Each path below is one point turned by a fixed rotation once a step. After each direction that follows a path, write how fast that rotation turns it, in degrees a step (0 if it stays still).
Each turn is a multiple of 5 degrees from 10 to 175, or 0.
Each row of a path follows its step; steps can be skipped.
path 1
step 0: [-28 -20  -4  13  16 -30  17  18  -7 -11   9   3   3 -11  -6  29  -6  15
  16   8  11   2  10  24  17   8 -16  -5 -37   4  -5   9 -24 -42  26   9
  -2  -9  20  13  25  -9  -5   0  29  26 -16  -4 -19]
step 1: [ 15 -22   4  -9  -1  14  16  28 -15 -10 -12  11  -2  12   2  18  -8 -16
  -7  23 -14   2 -12  15   8   3 -22   7 -28   4  38  -7 -12  -3   9  -3
  33  30   5 -20  -2 -12  -6 -34 -45  12 -24 -12 -19]
step 2: [ 26 -19  -5  -9   0  18 -18  20   2  18   6   8 -27   9  29   5   7  19
  -8   3  27   7 -16   2  -1  16  32   1 -19  14  22  -4 -35 -14  -3 -21
 -35 -20 -19  24 -12  -7   9 -22 -21  12   6 -23   2]
step 3: [ 22   1   5  21  14  26  -7 -35  19  -9   7  14  13 -14  39 -13  37 -12
  -6 -17 -29  13  -2  12  18  -1   3  -3  -1 -40  26   9 -14 -20   9  -6
 -15  -8 -10 -11   2   8  23  20 -11   5 -11 -19 -11]
step 4: [-24  -6  -9  19  31  -6  20  -5  13  34  26   3 -17  23  14   1 -24  19
 -39 -19 -15  -2   9  11  -9  -1 -17  26 -11 -10  22  11   7   7  -5  18
   4  -4 -19  19  25  11  20  32   5  11   9  -4 -17]
step 5: [ 24  -6   0  35 -20   4  40   0   4 -23  -5   2 -10  30 -24 -15 -15 -18
 -16  15  -5   7 -14   6  11 -27  -4  30  16 -11   4  -7 -16   5  13  12
   8  25  -3  38   4   5  -4  16 -16 -25  22 -17  14]
step 6: [ -2 -21  -3  24   8 -21  41 -18 -12  -3   4 -28   2  -2 -17 -15 -17  -1
   6 -21   2 -16 -15   9  17  37  12   1  22  30  11   7 -14 -19  -8  -7
 -45  -4 -15  10  -1   6   1 -33   6 -22   2   6  11]
step 7: [-40   5   6  26  17   3  17 -21   8 -25   5  13   9  -6   3  18  23 -30
  13  -1  25   4   1   7  32  -5  12  16 -15  18   5  10  -7 -50  10  27
  13   0  21  -1   5 -14 -11 -15   8  -7 -24   5 -13]
step 8: [-17 -29   9 -12  24  -8   6  27 -19  15   0  13 -19  25  15  12  -9   7
  12  15 -19 -21  30  -9   2  20   6  13  14  -9  24  -4 -14 -19  -4  11
  24  28  12   0  14 -27  -4 -38 -10  12  -5   0 -32]
step 9: [ 20 -19  29  -2 -16   1  -3  46   2   2  -8 -18   0  16  31   1  24  -9
   8  17   9  18  -7  -4   8  -6  23  12 -16   3  18  17 -13 -21  -2 -10
   3  14   6  33 -26  -5  27  -2 -22  29  -2 -12  31]
Speeds:
[ -3   0  -5   1  -3  -5   3  -6  -3  -2   1   1  -9  -4  -5  -2 -11  -2
   0  -2   1  -1  -7   2  -7   0  -5  -3   0  -3  -2   4   3 -13   2   2
   1   0   6  -7   4  -4   3   3  -4  -1  10  -3  13] : 55
[12  0 -3 -4  0  4  1 -2 -4  2 -1  0  5  3 -3 -5 -4  3  1 -3 -8 -5  6  4
 -2  4 -2  2  5 -2 16  7  4  0 -1 -5  1  5  4 -9  3 -3  0 -3  5 -7 -5  6
  0] : 155
[ -7   0   2   3   2   3   0 -12  -2  -3   0  10   8  -2   2   0   2   7
  -7   1   0   2  10  -9  -5   2   1  -6  -3  -8   4  -4   5  -8  -3   2
  -2  -5  -1   4  -3  -1  -4  -6   3  -1  -1  -1   4] : 90
[  5   0  -5   8   6   6  -1   0   3 -10   0   0  -3  -5  -3   0   4   4
  15   6   0   0   4  -1  -2  -2  -8   4  11  -5   1  -7   1  -2   9  -4
   4  -3   2   2  -2   0  -4   2  -3   0   0  -5  -3] : 155
[  1  -4   3   3   4  -2   2   0  -2  -1  -6  -4   4   0   0   3  -1   0
   4  -4  -8  10  -9   2   2   1  -4  -1  -2   4  -2   4  15 -11  -3  -2
  -1  -5  -8  -1  -2   3  -4   7   1   7  -8   5  -2] : 115
[  6   5  -6   1   3  -6  -5  -6   9  -1  -4   7  -3   2  -1   5 -10  -6
   1  -5  -4  -2  -3  -2   1  -1   0   1  -1  -5   6   2   1   6  -7   4
  -5  -4   1   6  -8  13   2   4   0  -2   0  -7  -2] : 45
path 2
step 0: [ -3  -3 -29  35  17  15  14  -2   1 -31 -11  20 -15   3   6 -12   0   5
 -12 -18  -1 -16  12 -23  -6  -6  -7  -5  -4  18  31   2   3 -33   9  -8
  19  -8 -14 -15   3  22   9 -17 -16  -4 -18  -9  -2]
step 1: [ -5  12   1   5  -3 -12   5   2   2  -6  15   9 -24   4  -8   6  20   4
 -16   0  16  14 -14  41 -37   9  -6  16  -7   0  35 -23  14   7   6  16
   5  -8   6   0  29   9 -12  -8  -7  -9 -22  18  22]
step 2: [-19  -2  -8   9   8   1   0   9 -18  19 -28  18 -29 -10  11  -4  30 -18
  -8   9 -15  17  16   3  -8   9 -11   9   7  20  -6   6   3  -1   8  -4
   7  -8 -29   1 -27  46 -13  -9   7   9 -11 -12   9]
step 3: [  3  -2  -4   8   4  19   0  20   6   5  12  10 -10  -1 -13  13 -23 -12
  16  23   9  34  17  26  -8  -7  -8   4 -47  18  12 -14 -11  -1 -13  12
  32   0   8  -2  14  16  15  12   0  12 -12 -11  -1]
step 4: [-20  16 -18  16  12  -8  13   8  -2  16   7  -3 -24   6  19 -24   8   2
 -20  20   5  24  23 -16  15 -25   7 -14   7   7  28   9  23  17  18 -11
  18 -23  -2 -21   7  14  14   1  -5  -4  15  10  -6]
step 5: [  5   5  -3  29   9 -14  13 -10 -18 -16 -22   8  -7  23 -14  -8 -10  36
  -3 -17 -12   6  -6  12 -24 -17  -7   3 -25   9   9 -25 -23   1  -1  -2
  19  10 -13 -25  15  25   9  -5 -17   9   5   6  14]
step 6: [ -4  -1 -15   9   2   1   3 -16 -10  12  -6 -15 -26 -15   6 -14   5 -12
 -10 -29   3  14  13  -3 -29  15  15  17   3  -9  21 -15  25  28 -12  12
  18 -39   2  17   1  20  -3  14  -1  10 -13  11  18]
step 7: [ -9  22  -7  12  13  26 -20   2 -12  -5 -24  16 -22 -14 -10   5  -4   0
 -20   8 -13  18  22  25 -18  30  -3   3 -12   5  -7  11   1  -5 -17 -12
  -3  21 -14  -9   9  38  14   3 -18  -7   9   3 -21]
step 8: [  0  -9  -7 -18  -1  14  13  20  -3  11  26  10 -16   4  -6 -14  -7 -10
 -12 -28  14  19  39  12   0 -30 -29   1   5   5  24 -17   0  -9   1  -5
  16  -8   3  19  14  24  20  14   0  -4 -18   4 -10]
step 9: [-12  16 -16  10  -4 -11  -1  16  19   3   5  29 -25  21 -19 -10   9  31
 -16  19 -12  14  11  -6   0   8   8  -4 -17   8   6 -18  22   2  19   0
 -24  -6 -11 -16 -10  23  22   9 -10  18   7  27  11]
Speeds:
[ -6  -2 -10  -4   2   1  -3  -3   1  -9  -4   1  -5  -4   5   6   2  -1
  -4  -9   6  -3  -7   7   0   5  -6   2   4   5  -4  -3   0   4  -8   6
  -1  -5  -9   3   5  -3  -1  -5   1  -5   3   1  -5] : 65
[ -5   2   2  -1  -5   0  -6  -9   1   8  -6   3  -4   3   2  -6   4  -9
  -3   3  11   3   4  -4   3  -3   4  -1   7  -2  -3  -3   1  -5   7   3
   1 -11   0   3   4  -5  -5   7   1   3   2   9   1] : 155
[ 5 -1  0  2  7 10  4 -2 -3 -5  1 -4  1 -7  0 -1  2  8 -7  6  3 -5 -5 -1
 -8 -5 11  3  6 -7 -1  5 -8 -1  0  5 -1 -2 -5  2  2  5 -3  4 -3 -3 -9  4
  2] : 65
[ -5   1   5   9   3  -5  -1  -6   3  -5  -4  -7   3   2  -2   4  -8  -2
   1  -8  -1  -1  -3  -3 -11   4   0  -1   6   1   4   3   8  -4   1  -6
   3   1   5   4   0   1 -10  -6  -8   0   1   5   8] : 70
